(in the rows, 128 means zero)
A single turn carries every row of the set below to another of its rows. Some are shown first; where does it send the rows asked next?
basa: [135 141 131 129 116 129 139 148 144 126 118 154 168 106 106 127  94 146
 136 143 119 135 134 165 125 119 143 133 119]
nat: [135 115 118 137 126 145 181  91 142 130 120 133 126 105 132 159 105 119
 105 158 116 149 120 154 139 145 136 133 119]
butep: [147 150 135 116 120 144 130 124 163 115 130 139 134 137 114 127 131 154
 139 120 120  83 123 161 118 102 144 132 121]
soso: [ 96 145 163 128 111 123 166 126 130 132 133 116  87 125 128 140 148 102
 112 142 139 144 129 119 116 144 105 129 116]
dop: [144 138 167 124  95 128 124 134 146 136 119 119 126 110 118 123 124 174
 143 155 139 112 139 144 123 134 152 139 140]
mosiv: [171 142 160 125 114 128 107 123 135 115 115 108 126 120 131 139 133 165
 143 132 142 115 125 117  99 139 137 131 122]
Sulet: [158 109 111 138 114 119 148 143 149 129 127 122 135 136 141 131 150 129
 134 135 126 122 104 144 157 137 169 124 140]
gizez: [121 107 140 109  98 116 135 130 138 145 106 114 135 137 141 144 138 125
 126 114 134 167 119 186  93 138 128 141  94]
tar: [152 122 141 162  87 114 124 112 114 129 136 129 126 146 140 114 115 137
 135 120 127 142 113 146 146 154 143 115 115]
nofed: [112 132 160 126 141 128 162  91 149 130 129 106  92 124 119 147 130 122
 110 159 144 130 129 106 151 137 136 142 121]
Pubo: [131 155 140 128 119 129 125 143 112 110 103 130 148  92 116 147 110 134
 163 136 119 155 133 144 108 133 124 139 116]
Nimat: [107 110 133  91 106 135 129 122 139 134  87 110 153 145 135 154 156 134
 128 111 156 149 119 142 130 138 142 146  92]
Ver: [109 116 148  88 102 122 128 130 142 145 100  98 137 143 132 143 147 139
 107 112 163 147 119 150 121 131 142 146  94]
vuba: [147 156 118 108 134 139 134 129 141 108 106 147 142 117 125 143 130 149
 134 108 135 101 122 135 105 100 118 114 109]
gise: [ 94 147 134 148 107 120 138 116 122 113 128 140 118 126 128 123 122 120
 167 115 118 132 133 158 168 121 118 122 116]
pum: [ 95 116 145  99 120 112 131 130 162 132 102 118 130 150 122 136 155 112
 145 110 148 151 125 159 108 107 118 141  98]
notam: [126 120 151 131 129 138 160  83 157 127 119 110 113 125 119 153 128 133
 110 164 145 129 122 110 158 142 147 145 128]
Nem: [121 128 146 161 131 111 170 136 142 120 129 120 135 124 138 146 156 151
 155 134 111 125 120 165 161 141 144 147 128]
pira: [ 98 118 123 110 124 125 139 103 120 162 136 123  93 110 120 117 108 130
 121 115 142 129 148 124 127 121 144 114 134]
sumuv: [120 143 123 132 125 106 166 143 149 147 108 151 128 140 124 163 132 139
 135 132 144 115 110 150 161 130 142 129 154]
mul: [102 107 138 104 112 120 129 120 155 133  87 128 141 153 130 147 160 117
 162 117 148 154 125 147 112 127 122 138 106]
kuru: [168 142 161 121 105 129 112 125 124 118 109 110 127 128 130 136 139 164
 142 130 141 122 115 113  96 142 141 133 121]
Ket: [101 131 147 136 147 120 133  88 124 148 154 122 103 143 110 132 106 130
 134  98 120 125 141 143 119 134 134 135 117]
mepir: [123 137 146 134 116 141 162 121 129 117 153 111 104 144 133 136 148  90
 101 120 116 136 112 134 108 146 116 128  93]
tas: [137 162 119 103 129 141 139 133 132 105 101 148 140 123 124 140 137 143
 137 107 134 104 114 129 103  96 120 118 109]
lerog: [130 115 130 139 144 138 179  79 174 116 124 142 112 136 125 142 138 115
 130 149 120 118 118 134 127 115 120 127 121]
Kanu: [114 134 136 121 115 130 166 139 126 133 135 128 121 132 126 133 126  91
  84 134 144 156 114 111 122 142 119 120 101]
bipom: [121 100 132 137 139 119 148 103 119 144 152 126 129 124 126 100 111 142
 109 107 123 141 139 129 114 127 145 117 100]
fef: [133 120 123 128 132 134 180 103 128 139 128 129 114 106 132 151 101 114
  86 155 124 152 121 139 134 144 137 126 111]
veso: [135 116 134 140 150 128 176  85 159 118 143 135  99 139 128 136 133 102
 119 144 111 129 118 137 118 119 119 122 107]
lelod: [136 153 137 126 124 130 121 143 121 112 105 128 148  83 119 151 103 140
 156 136 125 148 141 145 112 134 121 136 116]
Nus: [120 106 136 108  99 129 138 115 134 141  90 123 142 147 147 160 151 134
 141 111 135 155 119 172 102 149 128 139  97]
zezo: [115 143 129 126  96 120 149 116 120 135 115 147 121 141 140 120 129 156
 115 109 157 107 115 125 167 118 133 104 118]

gizez moves to Ver
Pubo moves to kuru
Now find these:
Nimat moves to mul
lelod moves to mosiv
Sulet moves to sumuv
Kanu moves to soso
Ket moves to bipom
veso moves to fef
dop moves to butep
gise moves to tar
notam moves to lerog

